One vector is turned by the same rotation once a step. Each row is the vector after some number of steps, and that number follows the row.
The counts run from 0 to 559.
[ 88 142 108 132  77 142 150 121 124 106 132 176]	496
[117 113 101 131  89 100 132 144 181 118 165 140]	242
[ 86 109 108 148  84 119 123 163 148 119 157 153]	134
[111 112 138 129  61 138 165 127 113 130 135 165]	534
[100 127 137 150  61 132 143 133  98 152 149 142]	464
[114 110 102 127  88 108 139 145 179 108 155 156]	119
[119  97 146 135  60 124 156 139 119 147 149 146]	17
[ 87 163  93 154  90 114 110 133 141 129 164 132]	351
[121 108 112 138  83  96 130 149 173 133 171 129]	162
[115 161  86 133  93 102 126 117 171 117 163 134]	526
[142 143 131 134  66 102 149 107 136 158 164 113]	3
[139 129 128 138  71  95 138 122 147 157 172 111]	56
[118 170 114 126  71 129 155  89 119 127 142 148]	196
[ 94 104 108 144  84 116 128 161 159 118 159 154]	161
[103 116 122 123  71 139 163 126 129 109 132 177]	102
[104 167  88 143  92 105 115 122 159 123 166 130]	25
[146 147 128 120  66 110 162  92 137 142 151 132]	371
[106 162  93 147  90 102 114 126 155 134 170 123]	297
[ 93 164 100 133  82 136 143 108 126 107 137 166]	442
[149 137 132 117  65 110 167  97 142 138 151 135]	344
[134 151 127 141  68 102 137 111 131 161 167 110]	382
[119 154 103 147  85  96 118 125 157 144 174 113]	542
[ 97 126 119 128  73 143 159 124 125 109 130 178]	75
[117  97 144 139  61 123 154 141 120 147 150 145]	193
[141 141 130 134  67 101 145 108 136 158 166 114]	179
[111 107 142 134  60 135 161 131 111 139 140 156]	262
[ 86 112 104 146  86 123 124 160 151 114 154 158]	486
[124 129  96 123  91 102 139 127 185 110 159 146]	173
[111 157 128 148  65 123 136 111 102 156 154 125]	559
[138 129 111 110  78 114 165 104 166 110 146 156]	333
[129 130 112 140  82  92 127 134 168 144 176 114]	488
[134 103 132 138  70  99 140 141 151 153 168 122]	354
[ 85 140 118 161  73 123 116 146 115 149 161 131]	421
[134 140 123 141  74  95 131 120 146 157 173 108]	259
[113 109 126 119  71 134 167 126 138 110 134 176]	129
[113  95 141 144  64 118 142 151 126 151 157 138]	97
[116 110 113 117  79 125 162 129 159 103 138 173]	76
[130 167 122 127  68 121 156  88 120 141 147 136]	73
[129 116 118 140  79  92 130 140 165 147 174 117]	285
[106 163  96 149  88 102 114 125 153 137 171 120]	121
[101 140 135 149  62 134 142 123  95 151 147 140]	261
[124 121 107 135  86  95 129 141 178 131 172 125]	365
[116 172 113 127  73 130 154  88 120 126 140 150]	20
[119 105 139 125  63 134 170 126 123 128 136 165]	385
[127  96 146 133  60 118 158 138 129 149 153 142]	44
[114 159 123 151  69 113 128 115 115 160 164 115]	436
[120 154  90 127  93 102 133 115 177 113 162 139]	51
[ 78 151  94 142  87 133 128 132 137 105 144 165]	37
[140 158 125 124  67 115 159  88 129 141 149 132]	222
[111 113 136 128  63 139 165 125 114 127 134 168]	358
[ 94 103 128 155  72 118 126 163 130 144 161 139]	326
[110 109 107 122  85 122 151 139 168 102 145 170]	172
[120 117  99 124  89 106 140 135 183 108 158 150]	146
[137 101 144 125  60 117 166 126 134 144 150 143]	343
[119 117 100 122  90 105 144 135 184 107 157 153]	322
[101 102 136 151  66 122 135 154 119 150 157 139]	422
[ 99 127 121 128  71 144 160 122 120 112 131 176]	251
[117 165  88 126  91 109 136 107 168 111 156 142]	430
[ 98 101 116 148  80 113 126 165 151 131 162 143]	257
[103 144 133 140  62 140 152 113  96 140 137 152]	181
[ 93 151 111 132  75 143 152 111 114 112 133 170]	197
[ 91 128 109 129  80 142 151 130 134 102 134 178]	171
[ 78 120 103 149  85 126 121 157 143 117 154 157]	459
[149 122 135 116  64 112 170 105 144 139 150 139]	493
[149 138 129 116  66 111 168  94 144 136 150 136]	168
[ 87 168  88 145  92 119 119 124 145 115 156 146]	431
[ 92 171  90 138  90 126 128 114 142 109 149 154]	335
[ 79 128 111 160  80 122 116 156 128 135 159 142]	352
[140 128 114 109  77 114 169 104 162 113 144 155]	509
[110 109 107 120  82 125 155 134 163 101 142 172]	524
[128 102 139 121  62 128 171 124 132 130 139 160]	412
[110 167 117 130  70 135 153  93 111 128 139 152]	223
[131 111 123 112  72 123 170 117 154 112 139 165]	7
[ 99 149 128 155  66 125 130 126 102 156 156 128]	138
[133 108 128 112  70 124 172 117 149 118 140 163]	359
[ 83 163  90 142  88 131 128 123 137 108 146 161]	186
[106 117 124 125  69 140 164 124 127 112 131 176]	278
[106 118 140 138  61 138 157 128 102 140 138 157]	235
[139 119 121 109  73 117 171 109 157 116 142 158]	34
[124  95 145 136  61 115 154 142 129 150 156 138]	396
[107 156 126 153  66 119 127 119 106 159 159 121]	287
[102 135 131 134  64 143 158 117 102 129 134 163]	480
[109  96 137 146  67 117 137 156 128 149 160 137]	449
[122 169 120 128  69 127 155  89 116 134 143 144]	548
[ 89 113 126 157  73 122 123 158 121 146 159 138]	299
[148 119 139 123  63 107 162 113 140 149 156 128]	397
[135 141 123 141  72  96 133 120 145 160 173 108]	83
[113 102 112 139  84 104 129 157 170 129 166 139]	487
[110  96 125 146  76 108 129 161 152 140 165 136]	556
[ 92 128 113 130  77 143 154 125 128 106 131 179]	523
[ 79 153  95 140  88 135 130 129 136 105 142 167]	213
[107 111 114 121  77 132 160 131 148 102 135 178]	225
[117  94 135 144  68 111 139 153 138 150 162 132]	476
[100 111 107 126  83 128 149 141 157  99 141 175]	321
[145 150 124 119  68 113 164  89 139 138 149 137]	19
[115 156  96 143  90  98 117 126 164 136 172 120]	270
[ 80 127 114 160  79 123 116 156 126 138 160 141]	176
[122 125  98 130  90  97 131 137 184 119 166 137]	269
[101 126 139 149  62 134 143 132  97 151 147 144]	288
[ 86 141 105 133  81 142 147 128 130 102 135 176]	144
[132  97 142 134  62 110 153 138 137 152 160 132]	423
[ 77 151  93 147  89 129 122 137 139 110 148 160]	485
[110 171  87 130  92 114 134 106 159 110 153 145]	457
[120 109 110 136  83  96 130 149 176 131 170 130]	338
[100 173  87 135  91 120 128 110 151 110 152 148]	308
[ 81 127 100 142  87 132 130 147 144 105 146 169]	539
[ 82 116 113 156  80 122 119 162 133 132 160 146]	379
[ 99 115 141 149  61 132 143 139 103 151 148 144]	491
[145 128 122 110  73 115 172 100 155 121 146 152]	237
[ 99 135 130 134  65 144 158 117 104 127 132 167]	304
[ 92 151 110 132  76 142 151 113 119 110 132 172]	21
[122 138  96 132  90  96 128 130 181 123 169 130]	120
[114 110 130 120  68 136 170 125 131 114 134 173]	481
[145 112 137 116  64 116 171 111 142 135 148 146]	466
[ 93 126 134 156  66 127 130 145 105 152 155 137]	368
[ 94 169  88 144  92 113 117 121 152 120 160 138]	228
[130 130 117 139  77  92 127 133 161 150 174 112]	136
[137 101 144 123  61 118 168 123 136 141 149 144]	167
[102 161 106 156  81 108 113 127 133 150 170 116]	68
[116  97 143 141  61 121 147 146 120 151 154 141]	545
[126 150 117 146  76  97 125 121 143 157 173 108]	462
[146 139 123 111  71 113 169  94 150 126 147 145]	440
[112  95 140 147  65 117 140 154 127 149 158 137]	273
[146 144 131 127  64 106 154  99 134 155 159 121]	275
[129  97 137 138  66 105 144 144 144 152 164 128]	151
[136 145 104 111  82 110 159 100 167 111 147 152]	8
[ 81 141  99 138  85 137 137 132 136 102 139 174]	416
[101  97 125 150  75 114 128 163 142 140 163 138]	529
[122  97 128 142  73 102 135 152 154 148 168 128]	55
[102 148 127 136  65 142 155 109 100 131 134 161]	453
[127 150 121 145  73  99 128 117 137 159 172 109]	110
[108 166 115 130  71 135 153  96 113 125 137 155]	47
[126 111 114 112  78 121 165 122 161 105 141 168]	279
[ 87 115 123 159  74 122 121 159 122 144 160 139]	475
[130 166 118 124  70 123 158  85 126 134 145 141]	521
[119 162 129 142  66 120 142 102 109 155 156 123]	356
[ 81 123 100 144  86 129 128 151 147 108 150 167]	187
[123 108 125 116  70 129 171 122 145 112 136 171]	156
[128 142 113 143  79  93 123 127 157 150 174 110]	163
[ 81 139 111 161  80 121 113 149 123 141 162 136]	149
[129 103 137 120  62 127 172 123 133 127 139 161]	236
[ 92 149 119 162  73 120 118 136 111 153 162 125]	218
[ 79 119 107 152  85 123 119 161 141 122 157 151]	107
[103 123 131 130  65 143 163 122 111 122 131 170]	155
[117 172  96 122  85 119 146  93 150 112 146 151]	537
[114 159 125 150  68 114 131 113 113 160 162 117]	260
[149 120 138 121  62 107 164 110 141 147 156 130]	221
[ 98 149 126 157  69 123 124 129 105 158 159 126]	490
[144 113 135 114  65 116 172 110 144 132 147 147]	290
[ 87 161  96 156  89 114 108 135 139 131 163 132]	175
[124 106 129 116  67 130 172 122 138 117 137 168]	508
[141 141 112 111  77 112 164  97 161 114 146 151]	536
[136 100 143 127  60 115 163 128 134 146 151 141]	519
[128 106 123 139  76  97 133 147 163 146 172 123]	258
[143 128 133 133  66  99 147 116 143 159 167 114]	328
[134 157 102 115  81 114 157  94 161 113 147 149]	35
[106  98 116 143  80 108 128 163 161 131 165 141]	284
[125  95 134 141  69 104 139 150 148 150 166 128]	503
[101 164 113 131  74 141 151 101 113 119 133 162]	522
[118 157 116 151  75 103 122 120 132 159 171 109]	313
[ 96 137 132 156  65 127 130 136 100 154 155 133]	165
[116 164  88 130  93 106 130 111 169 114 159 140]	78
[ 95 138 130 157  66 126 128 137 101 155 155 132]	341
[122 137  94 129  92  97 129 128 181 120 167 131]	296
[148 125 131 114  66 114 171 102 145 133 147 142]	141
[ 79 138  98 140  88 135 133 138 139 103 142 170]	64
[139 161 122 123  68 116 159  87 130 139 150 135]	46
[115 101 113 140  83 102 129 156 170 131 167 136]	311
[ 89 125 126 160  71 124 122 151 113 150 159 136]	96
[124 121 108 137  85  93 127 143 177 134 172 124]	189
[145 141 132 128  64 105 153 102 133 154 161 118]	451
[125 120 103 116  85 111 154 124 178 103 150 160]	226
[ 81 119 110 157  82 122 119 161 136 129 159 146]	555
[141 141 128 137  68 100 141 111 138 159 168 111]	355
[111 104 105 133  87 104 133 154 177 118 162 145]	215
[ 83 126 102 136  86 134 137 142 142 103 140 173]	91
[137 106 138 116  62 121 172 118 139 129 141 155]	263
[100 112 109 124  83 130 151 138 154  99 139 177]	497
[101 140 136 147  62 136 142 122  93 150 145 144]	85
[ 91 119 105 130  83 135 146 139 146 100 138 178]	470
[120 111 108 116  83 120 158 128 169 103 144 167]	551
[133 121 110 111  79 115 165 114 170 107 144 162]	130
[ 89 163  96 135  85 137 138 114 130 106 138 167]	90
[104 175  92 128  87 125 141 100 143 109 145 154]	212
[119 100 144 133  59 129 161 134 118 142 145 152]	465
[132 140 121 142  75  95 129 123 150 157 174 109]	435
[102 143 135 144  61 137 148 115  94 146 142 147]	533
[ 99 118 114 126  77 140 157 130 137 103 132 180]	374
[129 115 115 139  79  93 128 141 168 145 174 119]	461
[133 150 125 142  70 101 135 112 134 160 169 110]	558
[125 129  96 122  91 104 142 125 184 109 157 149]	349
[ 77 145  97 156  88 125 114 147 135 123 156 147]	405
[126 156  93 118  89 109 147 102 172 109 154 148]	131
[128 166 102 117  80 117 155  89 150 115 147 149]	238
[123 133 103 137  88  92 125 134 177 133 174 123]	392
[121 153  90 125  91 103 136 113 177 112 160 141]	227
[126 143 110 142  82  93 124 128 159 147 175 111]	339
[134 108 129 114  68 123 174 116 146 119 140 163]	535
[131 110 125 112  71 123 172 116 151 115 139 164]	183
[124 171 105 121  79 123 155  87 138 119 143 149]	441
[124 157 125 146  69 108 133 110 123 160 165 112]	409
